(in the rows, 128 means zero)
Each named move below is a turn or a mirror, shown by a few rows before and after it. Which moves, in which order, take the first row of each later pair to the second? The first pair is answered.
move k_985:
[133 105 147 123 116  43 113 139 138  99 146  93 137 138  78  90 128 137] => [131 110 139 128 112  39 123 135 139 102 137  84 138 139  77  91 140 126]
[119 120 144 114 105 135 145 126 126 148 124 133 119 106 128 149 144  93] => [129 106 155 104 111 142 126 136 128 139 142 149 121 104 132 151 124 122]
[132  94  98 117 146 163 119 145 122  92 125 116 133 123 120 141 112 160] => [120 119  81 135 134 156 148 131 120 105 101  92 131 127 114 140 144 122]
move k_527:
[123 146 149 134 118 144 108 133 151 120 144 116 122 135 123 130 115 101] => [108 152 113 133 135 143 138 117 133 144 121 131 114 133 127 127 138  91]
[109 105 107 130 117 107 144 119 143 117 121 101 107 146 118 127 136 113] => [114 106 129 131 108 119 127 122 154 104 130  91 111 146 121 128 123 114]
[130 143 144 147 111 122 146 118 137 137 131 120 123 134 111 135 132 107] => [131 140 136 144 113 112 150 120 135 139 126 120 121 137 106 131 132 107]
[164 147  91 116 109  87 112 147 135 107 157 115 124  92  93 122 104 100] => [150 176 109 125  96 133 103 146 134 117 153 105 125  89 126 140 100  80]
move k_956:
[110 103 112 109 149 137 105 158 121 123 132 144 114 105 135 117 109 186] => [111 107 125 110 140 145  97 158 127 120 137 138 117 104 137 119 102 183]
[125 113 120 102 137 132 122 118 115 155  98 118 126 114 134 100  94 147] => [128 120 140 105 125 140 107 127 123 147 105 109 133 110 137 102  84 142]
[108 167 121 139 107 122 171 109 120 122 115  56 129 120 105 123 162  46] => [110 166 121 137 105 120 173 111 121 122 114  59 130 120 103 119 162  48]
move k_649:
[136 145 172 170  89 193  85 133 121  95 152 130 153 115 141 157 116 134] => [161  91 118 159 113  82 123 130 119  78 155 140 147 132  66 116 136 162]
[132 143  96 135 116 103 166 117 126 138 124  84 123 131 102 119 150 107] => [120 167 116 139 107 149 153 117 129 147 123  79 126 122 136 137 142  94]
[120 135  96 155 122  70 174 112 122 128  94  92 129 152  73 129 182  78] => [101 179 137 168 102 164 148 115 124 140  88  83 131 141 135 165 166  54]
move k_272:
[127 141 108 134 119 147 150 131 104 132 115 158 111 121 154 134 129 130] => [128 151 130 143 101 158 135 136 114 122 118 142 117 122 157 140 122 119]
[141 118 124 141 121 106 126 131 129 110 139 127 118 128 108 128 125 136] => [140 113 125 138 126 113 119 132 130 110 144 135 119 126 111 126 121 141]
[118 149 133 118 140 176 112 121 120 144 118 143 132 110 161 140 120 141] => [115 165 126 142 116 150 132 112 131 141 101 104 133 119 140 133 147 100]
Now pairs of rows:
(2 to 3 moves a pair)
[152 103 153 138  91 109 115 104 180 128 164 159 137 117  84 126 130 171] => [128 136 164 144  88 182 110 100 170 150 151 166 137 105 141 152 128 153]
k_956, k_649
[106 169 101 167 125 132 179 117 103 150  96  89 106 135 143 153 165  75] => [105 137  89 133 171 165 162 126  78 162 115 159 102 124 181 160 132 139]
k_272, k_985
[117 123 139 187 107  97 130 127 114 106 125  86 129 158  99 111 141 119] => [102 145 150 194 104 153 123 124 109 119 116  88 127 149 136 127 136 106]
k_956, k_649
[ 78 167 104 126 100  93 107 131 141 138 126 109 135 147  65 119 130 150] => [ 84 150  96 113 113  86 105 134 136 137 134 127 134 146  66 115 121 174]
k_956, k_985, k_956
[131  76 156 113  93 174 124 126 147 146 100 147 151 155 149 118 105 182] => [143  74 163 117  83 147 121 132 160 132 108 130 157 161 126 111 105 180]
k_272, k_527, k_985
[126 135 127 139  91  91 144 117 142 126  98  98 116 140 101 135 185  77] => [123 142 132 139  89 104 141 115 144 129  96  98 115 140 109 137 183  75]
k_527, k_527, k_527
[ 90 117  92 107 179 163 154 127 109 175 114 164 112 121 173 126 127 116] => [124  70 110  90 183 107 129 149 129 138 154 166 120 130 129 104  99 162]
k_985, k_527
[169  87 160  95 138 123  61 152 126 104 174 163 129 131 111 119  68 201] => [174 114 187 130  90  92  63 149 156  84 165  90 141 143  74 110  92 146]
k_649, k_272, k_985
[128 119 138 125 131  83 158 120 157 102 123  84 124 145  67  93 163 107] => [133 105 136 114 139  76 148 125 155  99 131  95 125 144  65  90 153 125]
k_649, k_527, k_527
[153 100 136 124 153  82 126 137 156 103 157 120 131 129  90 113 120 147] => [138  98  97 117 177  84 153 124 134 127 142 146 124 130 103 113 136 151]
k_649, k_527, k_527
[157 104 121 118 107 160  71 154 137 107 139 140 161 153 123 136 101 143] => [130 141 101 135 103 193 103 135 120 137 103 130 155 152 151 149 132  96]
k_649, k_527, k_985
[127 168 161 164  83 160 119 132 144 124 117  82 136 134 141 131 128  78] => [151  84 108 108 156 101 124 146 117 123 149 172 127 132 116 104 101 181]
k_649, k_272
[140 151 133 161  89 117 159 111 136 161 139 131 141 145 108 120 136 123] => [137 155 149 157  93 154 139 120 135 165 146 147 142 137 136 133 116 131]
k_527, k_985, k_527
[132 131 168 141  93  96  89 155 131 116 155 106 120 124 104 130 137 165] => [133 108 136 122 126  91 103 151 108 130 156 148 114 120 108 128 140 194]
k_272, k_272, k_956
[150 112 145 120 146 129 101 172 157 100 156 121 153 118 146 125 114 127] => [132 141 145 136 135 158 111 158 153 116 134 104 150 118 163 135 132  95]
k_272, k_985, k_527
[104 124  70 123 132  39 183 106 106 147 112 129 114 123  55  82 192 117] => [ 63 168  84 124 144 179 169 101  81 192  90 163 110 101 165 130 177 102]
k_649, k_272
[115 175 160 153  88 157 122 117 144 123 111  84 132 126 149 141 136  73] => [130 158 180 150  82 133 104 131 160  99 130  77 139 129 128 135 119  89]
k_527, k_527, k_527
[124 128 143 114 124 167 115 129 134 130 134 142 142 129 168 153 111 128] => [122 144 135 134 103 149 133 117 141 130 114 107 138 138 149 149 139  90]
k_272, k_527, k_649
[147 182 140  76 163 209  83 140 127 134 116 127 122 104 166 164  79  94] => [162 134  60  77 186  61 150 126 120 124  98 120 111 127  66 112 132  95]
k_985, k_649
[116 160 117 158 104 160 119 123 112 145 101 101 135 108 148 131 137  97] => [137 101 101 120 147 132 104 139 100 139 134 161 130 105 137 117 101 175]
k_272, k_985, k_527
[140 131  75 104 120 111 191 131 122 118 116 104 125 145  92 140 105 130] => [132 165 120 118  97 175 163 134 132 120 117  84 132 136 131 163  92 108]
k_527, k_527
[124  86  77 118 119  71 122 133 129 117  98 102 130 128  78 124 133 148] => [109 124  93 142  90  97 128 126 136 124  80  69 132 127  94 133 148 101]
k_985, k_272, k_985
[131 126 118 106 140 160 123 140 113 136 136 153 122 127 151 138 101 140] => [149 126 149 118 111 133 106 150 139 108 151 113 129 135 121 130  98 130]
k_985, k_527, k_527
[142 176 176 150  84 153  89 148 192 111 143  94 153 118 112 151  84 130] => [161 121 145 122 118  88  98 157 183 102 162 131 148 124  76 127  76 186]
k_649, k_272, k_272
[ 96 126 100 137 125 162 193 122 109 156  82 148 116 149 164  92 146 127] => [125  92 156 116 126 173 131 157 133 120 134 165 128 142 167  91  84 187]
k_985, k_527, k_956
[156 144 130 155  69  58 136 132 156  80  95  68 123 142  47 103 146  81] => [169 100 100 126 110  26 143 137 140  83 108 112 119 143  35  88 136 133]
k_985, k_272, k_985
[147 117 129 138 113  60 138 127 149 106 127 106 133 141  80 108 137 121] => [118 147  96 146 121  97 168 109 125 140  92 113 128 136 110 122 168  87]
k_527, k_527, k_649
[127 154 154 124 130 197 115 136 119 149 129 127 134 111 185 163 120 112] => [168 107 174 119 115 106  96 158 152  98 164 102 144 129 108 132  99 145]
k_649, k_527, k_649
[122  69 113 117 186  89 144 143 142 141 138 153 100 132  94  98 127 193] => [135  93 184 140 129 100 101 158 182 106 157  90 118 136  84 106 110 162]
k_985, k_527
[123 139  91 142 124  86 178 109 106 138  99 112 123 138  96 109 165 106] => [107 170 109 150 118 151 166 105 101 153  92 109 124 129 141 134 160  89]
k_527, k_649, k_527
[158 107 112 115 101  82 130 117 115 117 148  92 139 159  78 105 109 178] => [110 166  88 132 104 166 161  94  85 174 101 101 131 147 143 134 140 125]
k_527, k_527
[ 85 176 122 141 109 142 143 124 140 166 131 138 165 110 131 140  83  93] => [107 157 147 135 103 127 116 139 157 142 155 130 171 111 113 133  55 113]
k_527, k_527, k_649
[122 135 133 116 142 160 109 132 115 139 129 159 124 116 164 148 113 138] => [148 118 156 123 119 111  95 143 145 104 149 128 133 127 116 131 102 139]
k_985, k_527, k_527
[ 79 144 139 149 115 157 139 119 139 158  97 123 168 136 120 118 127 113] => [ 89 143 155 151 100 153 123 125 151 147 108 112 172 140 110 115 117 116]
k_649, k_527, k_527
[144 124 165 125 110 140  75 139 152 102 146 118 142 116 136 144  97 138] => [143 137 131 143  98  90 116 124 152 105 118  84 139 128  95 126 138  94]
k_272, k_956
[147 109 132 134  96  65 106 137 164  94 144  80 146 157  52 112 119 121] => [ 98 166 148 140 100 216  93 124 142 146 117 105 142 128 169 162 113  92]
k_272, k_272, k_527
[114 138 127 132 158 164 133 128 106 145 130 148 149 119 163 119 115 157] => [115 145 104 152 144 112 167 115 109 140 112 116 149 131 124 103 150 121]
k_272, k_527
[130 112 101 122 112  52 132  89 131 145 127 124 117 151  93 139 140 137] => [102 156 111 132 105 127 135  79 119 174 105 123 113 139 148 165 152 104]
k_527, k_527, k_956
[ 86 132  70 134 149 123 170 105  98 148  78 161 119 144 133 115 169 124] => [123  81  97 107 159  85 127 134 119 107 130 173 126 148 100 100 124 187]
k_272, k_649
[ 81 183 122 136 123 174  95 139 101 138 162 141 130 139 171 165 185 110] => [ 93 188 135 153  95 129  98 140 124 113 162  93 136 148 127 151 196  84]
k_272, k_985, k_272
[132  76 118 108 149  57 119 133 123  98 152 149 127 164  75  90 111 189] => [134 129 186 143  86  97  86 140 160  77 153  72 142 166  86 110 107 129]
k_985, k_527
